Here is a table of points, one per row:
[ -4 -20  17  80 -72  21 -59 -14  15   9 -23  -7  -8 -20   8  17 -49   1
 -23  18 -43  13 -30  49 -29 -40  83  22 -52  31 -17   1]
[-41  27 -25  15 -83  11 -25  -6 -77   9  11  21  21  14  45 -46  49   6
 -11 -54  -8  61 -73  35 -30  23  -9 -48  29   3 -29 -16]
[ 19   0  49  33 -59  25  28  43  42   0   6  -7  89  86 -43  16  31   2
  56 -56 -22 -48 -34   2 -30  -2 -13  41  32  22   2 -25]
[-44  71 -44  17  26  23   7  78 -56 -15 -22 -15  -2 110  33  -8 -29  -2
 -12  10 -26  -5 -11  35   7   7  23  17  14   8  50  22]
[ 54 -47 -62  20  86  25  30 -51 -25 -47  48 -45  16 -15  15 -89  58  61
 108  55  37 -37 -71  -7 -27 -24  33 -26 -32  -9   4 -43]
[-31  40 -26  37  24   6 -40   4  -3 -38  30 -33 -93  48 -39  29 -50 -13
  38   2  16 -33 -59 -15  92   0  69 -19   7 -38  77 -70]
[ 25  78 -33   4 -50   4  42 -59  41  -6  51 -23   4  55  20  -7   9 -46
  33  35  29  -4  12 -23  -6  29  26 -16  34 -86 -35  35]
[  1  31 -28 -20  50  -9  15 -55  -7  64  18 -46 -44  11  22 -12  19 -34
 -12  28  10  -3  54  47  28  -7  -4  23 -22  24 -52 -37]
[-51  46 -28 -32  40 -29  -5 -18  57 -11 -61 -12  46  11   3  28  26 -25
 -31  30  -7   2 -37  97 -56 -16 -54 -30  -4  38  -2  -2]
[-20 -57  29  55   2  82   1  12  -9   6  24  -6   6 -49 -12 -27  -1 -18
 -32  25   3  12   0  67  12  96 -35  78 -64  -6  84  -1]
[  -2   -9    7   -7   68  -20  -97  -49   39   21  -29  -89   77  -14
  -40  -53  -11   15   31  -64  -60  -30   49   20   44   -6   35  -51
  -26 -103  -16  -23]
[  91   -6  -63   48  -15  -73  -17   48   42  -50    2    5  -10  -12
   26  -30  -13  -20  -12   14   21   -4   45    6 -106  -12    3  -29
 -104  -20   81  -19]
[ 67  13 -15  25 -22 -49 -15 -16 -40 -60  12  18   3  52 -72  71 -28 -27
   3 -59  -3  33  46  30  26 -10  43  44  45  16  -3  -5]
[ 56  -5 -59  48 -59  19  47 -33  -2  37  30  74 -10 -61  21  29 -13  -7
 -21 -34  38   6 -18  17  -1 -16  38   0  -1   2  10 -46]
[ 57 -25  38  60  28  45 -23  57  58 -10  20  24  -5  -3   2  24  38   9
   8 -22  12 -46  15  -3 -53  25 -10 -41   3  45 -42  73]
[   5   10  -26   27   66   78 -127   47  -59   -8  -51   43    8  -45
   31   44  -59   19   56  -77   81  -11   37   14  -19   54   42   33
   74  -44  -35   -8]
[ 66  28  52 -19  22 -28  34  45  17  46  59  -9  58 -19  27 -69 -65 -28
 -52  -2 -39  87  67 -19  34  44  -5  -6   7  57  53  26]
[ -3  -9  -5 -60  15 -54 -32  99  11 -74 -76  13   6  41 -37  19  13 -39
 -12 -41 -12  64  10 -58  26 -22  24  41 -26 -26  -1 -13]
[   2  -38  -58  -18    8  -48  -35    1  -59   -9    1   -4  -17    4
  -30  -33   28  -25 -101  -27    8  -57   24  -79  -69   37    5    6
    9   63    8    2]
[ -3  49 -25  11  19  49  -5 -48   9 -48 -30 -53  35 -44  21  18   6  44
 -56  28 -15  28  55 -29  23 -31 -57  22  26  47  24   0]
[  43    7   32  -55   -9   17  -31  -75  -80   25  -78   80   75   75
   -3  -55   -8  -18   41   30  -31  -19    0   72   40 -111  -31   52
  -50   -4   33  -15]
[ -75  -26   36   -7   17  -40   50  109  -58  -35   19   10  -43  -30
   30  -55  -27   42   36   15  -52   -3    0    3   17  -34   20  -42
   15 -113  -71   27]
[ 11  13  39 -15  51  64  54  -3 -18  95 -25 -61  71 -11 -16  38  24   7
 -68 -34  22  -7   1  14 -57 -50  25  -2  44 -27  28 -45]
[  59   21   41  -19  -13   60  -26  -35   22   -2  -10   29  -46  -59
 -100  -22   40  -45  -47   28   25   73   49   24   -1  -52   25   35
   -6  -52  -21   14]
[-87  -7 -47 -19  24  -5   1 -54  26  28 -31  37 -78  30  -8 -10   3 -48
 -33 -52 -17  -4 -65 -55 -21   2 -27  23 -12 -11 -21  49]
[ -7   2  22 -21 -36 -26 -18 -11  37 -56 -14   4 -29 -71   0   8  31 -13
  36 -38 -31  50  -1  19  28  17 -31   5 -35 -13 -15  47]
[-38 -13  -2 -21 -22  -1   0  -8  26   8  13  72 -51  69 -12  65  25  12
  34  60 -19   3  34  24  -8 -49  14  12  10  -4 -37 -38]
[-69  76  85  65  28   9   1 -38  35 -98  21   4  35  31 -40  27  -6 -50
  46   1  66  48 -46  29 -56  -2 -47  -9 -29   0  14 -37]
[-27 -39  31 -93  33  25  33  13  70  26  34 -10 -22  40   1  46  10  79
  -8 -61 -41 -15  13 -12   2 -26 -40 -11   6   9  26  18]
[ -25   53   20  -21  -14  -42  -66  -50  -33   52   33    4  -28  -60
   36   28   55   23   -5  -48   75   28   31  -75   -8  -22   56  -70
 -105   27   31  -30]
[ 35 -34  73 -17  16 -31  -7 -68  31   8  65   6 -17  18  20  44 -56 120
  12  42  14 -23  46 -49 -51   0 -22 -10 -54 -66  17  -7]
[-18  -5  25 -28   7  17  38  24   1  -7 -23  68 -27 -50  21 -51  13 -55
   7  13  16  -6  28  -9 -10  -8  32   2  11  -2 -27 -53]
[ 25 -43  84  -9  35 -54   5   3 -18  29  20  64  21 -70  -1 -13  68 -24
  61  51 -67 -72   2 -29 -57  21 -16  79  36 -37  -3   1]
[ 37 -36  20  14 -15 -15 -15  16 -52  40 -56   0 -39  23 -44  19  17  23
  -2 -37   3 -51 -93 -21 -22   9  11   8 -16  10   5  35]
[119 -37 -21 -28  96 -52  22  12  17  -1  44  -4  19 -16  46  39 -15 -50
   7 -19 -56   3  10  52   4 -16  23  -1  39  25 -62 -10]
[ 27  20  18 -65 -84 -73  -1 -35   6  32 -18 -92  10 -70 -23 -35   7 -10
   3 -30  19 -15 -26 -12 -37   4  25  33  47 -91 -17  30]
[-21  26 -42  20  -5  13  69 -23  80  22  13  24   3   1 -15 -17  26 -29
 -33 -32 -53  30 -21 -16  -8  38  93  22  54  -1 -16 -31]
[  33  -47  -46   61   30  -89    2   35  -11  127  -27  -11    3  -46
 -122   34   11   -7   47  -37  -20   53  -39   24   26   11  -65  -62
    6    6  -27  -53]
[ -4 -16 -16  62  35 -44  46 -28 -21 -46 -52 -51   5 -27  21 -23   0 -21
  16 -19 -15  34   2 -48 -18  13 -14  51 -43 -44  64 -20]
[-18 -24 -35  -8 -66 -61  20   2  10  54 -21 -53 -51  15  33 127 -19 -47
  -1  25  -9 -25  29 -43 -46  23 -26 -19  23 -48  38  33]
[  10  -27    6   -9  -31   61   16    4  -19    8   29  -73    3   56
   76   -7  -44  -73   10  -41   33  -24   32  -38  -51 -121  -13   79
    0   -8  -54  -54]
[  29   65   48  -17   -3   21    6   37   14  -36    2  -23  -24   -1
  -30   12  -14    8   28  -24   34  -61   -4   34  -14   -7  -34   20
  -60   71 -105  -30]
[ -3 -10   7  -6  66  29  -9  30 -91  21  34 -25  10  14 -23  26 -42   3
 -29  13   7 -17  21 -18 -55 -24  -5 -40  24  35  20 -60]
[ -15   68    8   59   -4    7   65   -2    9  -57  -32   28   -8  -46
   18    9  -75   39   31  -12 -109  -47   15   23  -96  -10  -50  -35
   43  -23   62   -4]
[ -5 -44   8  48  -8 -10  -1  35   7  20  -8  13  15  38 -22   2 -38  49
  69  70  92  48  49 -31  27 -14  -3  54   9  18  22 118]
[  2  26 -23 -26 -20  47  -1  25  18  -1  22  35 -54 -22 -28   4   9  39
  32 -21 -16  76 -40 -14 -23 -35 -78 -36 -22 -21  48 -44]
[ 27  65  88  14  47 -34  24  -1 -39 -22   3 -16   6 -30  21 -30  23  56
 -29 -63  15 -14   7  17  20 -30  -3  22 -28  41   3  84]
[-58  22 -48   7 -17 -41 -96 -36  37 -13  38  84  64 -24   3  23  63  13
  -2  28 -39 -91  24  -3   0 -25   9  26  29  42  21  19]
[  74  -35   27 -115  -75  101   -9    7  -32  -28  -15    6   -3   16
   68  -13  -47  -82   42  -26  -48   -6  -43  -14    3   48   42  -82
    9   36   21    1]
[ -19  -22  -70    9    6    6   30  -35  -48  -85  -42  -22   37  -24
 -110  -55  -39  -62  -10    8   33  -61  -16  -52   30  -46  -36  -64
   45   -8    7   82]
[-20 -81  25 -13 -13  18 -38 -21 -12  -3 -38   2 -19 -24  45 -59  24  23
 -17  29  -3  35 -57 -10 -35  16   2  13  12 -16 -42  19]
[   9   21   -3   71  -33  -94  -26   39   19   18   34   15  -24   46
   58  -56  -16   -4 -100  -35   60  -14   -6   71   30  -41  -31  -27
   11  -37  -78   12]
[ -28 -101   71  -16   38  -39   23  -75   30  -44  -48   14  -50   73
  -13  -10   10   44   -2  -57   57    2   38   22  -43   10   81  -48
   74  109    9  -25]
[-50 -27  -1 -56   1  -6  13 -21   8 -27   3  40  -8 -58  -3  -4 -38 -76
 -38 -37  32  47  21 -40  -3  22 -57  40  37 -67  12  18]
[ 57  25  -4  51  17   5  25  10 -38  23 -41  58 -12  87  26  26  44  65
 -22   8   2  58 -27 -39 -28  76 -49  14 -20 -45  -9  49]
[ 41  -1 -30   7 -36  40  -6 -29  31  25  41 -17 -40  24 -19 -31  -7  47
 -17  -2  40  -9 -62  52  -1 -82 -44  -9  47  18  31  63]
[   6    8  -36  -35  -62  -38   -6    7   26    8  -51   25   75  -30
   10    6 -127   76  -32   51    5   34  -84 -101   -8    3   11   68
   -7   81  -78  -42]
[-12 -18  82  55  13  21  67  18 -38  -3  57  -1 -33 -16 -62 -21 -65 -21
   2  57  31   8 -13 -29  38 -21  23 -33  19  34 -13 -30]
[ -9 -42  28 -14 -32  23  -1 -45  24  17 -25  34  59  18  -4  66 -43   9
  38 -12   7  14 -27   2  91 -31 -22 -79 -48  -7  15  15]
[-11  20  33 -29   0 -30  47  16 -48  26 -31  19 -43  35 -33 -19  47  16
 -14  93  55  23  15  61 -36  -5  45  -4  25 -23  -4   6]
[-39 -15 -14 -80  57 -39 -43  37  34 -30  89   3  11   7   0 -30 -22 -47
  18  29  85  -3 -18  58  17  56 -57   4 -20  59  -4 -56]
[-58   5   6  26 -18  44 -33 -27 -49  13  33  -8  -5 -45 -23  46 -22   7
 -32  26 -68  -9  50   5  -5 -24  42 -23 -35  42 -25  27]
[  13  -14   30   34   15   -7   36  -22  -61  -11   73   13   36   39
   14   59   34  -43  -38  -41  -53  -15  -48  -34   35  -40   42    8
 -101  -10  -29   35]
[-45  49  14  15  -3 -11 -38  18   8 -25  26 -25  52 -11 -15   5  29  32
 -34  88 -51 107 -17 -70  15 -14  62 -46  19  11 -30   1]
[-26 -36  22  -5 -12 -62  23  48  68 -25 -34   4  66 -46  77  11  17  23
 -32  -9  55 -33 -66  24  73 -17  92  18  70 -24 104 -28]
[ 23  15 -64  28 -78  72  -6  67  79  -6   0  19 -29 -33 -59 -39  44   7
  -3   7  13 -54  45 -75  62  -5 -42  17  22  18 -51 -21]
[ 43  33 -13 -51 -54 -34  13 -46 -78 -33  13 -32 -18   4 -40 -19 -16  68
 -68  22   2 -45  31  29  71 100 -44  16  -4  14  -4 -75]
[ 36  20  21  23  46  39 -42 -34 -24 -29  59  33   0 -17  54  46  28  -2
 -35  44   2 -40 -53 -33  92  52 -78  11  99 -31 -11 -11]
Along one direction, these points spread out more than along any other. Take the direction at right angles to it along which they spread out most. Go by this last direction. How far along it is each point below, from 0 to 99? The average is 50, and the first point in the table lies past the average. One standard deviation of the points above along it is 16.
[ 20 104  -7 -82  -5  13  35  71 -39  30 -16   8  11 -21  -2  -5  37  15
  50  -6   6 -33 -11  38 -38  -9  29 -66  -8  17  38  27] 46
[-37  22 -57 -58 -16  -5  -5  10 -19  -8 100  28  -4 -14 -60 -12  -8  16
  68 -12 -40  19  22   9  33  66  55  57   9  24  52  92] 57
[ -5  37   7  36 -55 -25 -65 -14   7  10 -20 -39 -70  39  67 -60  22  28
  98 -18 -74  69  42 -20  20  12 -33  44  83  32  -9 -78] 58
[-61  14 -37 -30  11   4  57  26 -46  27 -21 -47 -18 -75  38  69 -26  50
  37 -13  42 -13   4  69  27 -15 -21  40 -47  31 -32  -4] 50
[ -4 -81 -23  -7 -33  19 -40  66  35 -43  15 -88 -42 -20 -15  64  74   0
 -20  76 -95  -3 -26  13   7 -12 -15  69 -22 -13  29  18] 48
[   9  -73   12   21  -32   41  -21   67  -20  -16   38  -31    5   12
    5  -26   60   12 -104  -13   21    0   60    9   29   14  -29  -60
   22  -26   73  -21] 46
[ 30  28  49  -7 -18  13 -26 -35  65  22 -67   2 -65   7  11 -15 -72 -51
 -30  52 -47 -21 -36  26  21  96  26 -20 -39 -21  12  22] 53
[ -4 -75 -68 -16  10  25  27 -47  21 -19  19 -96 -12  -8  33  -1  22  34
  19 -41   1  68 -22  24  22  64   6  25  -4  17 -34  44] 45
[-59  17  10  25  65  21  72 -22  42  82 -31  48 -23  14  -1 -76  24  -6
  12 -57   2 -61  42 -68  41  -2 -11  37 -47  10  51   8] 40
[-34  46   6 -18 -24  51 -12  48  60  36   1 -41  93  49 -29 -14   1   9
  25  53  31 -39  24 -37   6 104  38 -11 -69 -56 -63  15] 55
[-101  -61   35   52  -52  -29   -1  -39  -52   50    0  -22   67    0
   16  -30   18  -74   22   30    3  -17   63   17  -25   14  -61  -72
   -1   48   20   20] 43
[ 16 -20 -49  20   6  24  84 -30   2 -64 -94  31  26  13  54  50  71  18
  28  10  26 -26  66  13  91   1   7 -70 -19  17 -65 -29] 60
[-27 -50 -79 -15  65  -5  20  -6  12  17  18  72  18  41   1 -41 -81  27
 -46  13 -28  16 -16  49 -51   4  -4  14 -22 -51 -28  -1] 47
[ 37  57 -25 -17  71  15 -31  32  31  39 -58   0 -40  -9  68  18 -11 -52
  20  66  29  19 -21 -18  26 -23 -33 -30  28  73  19  53] 63
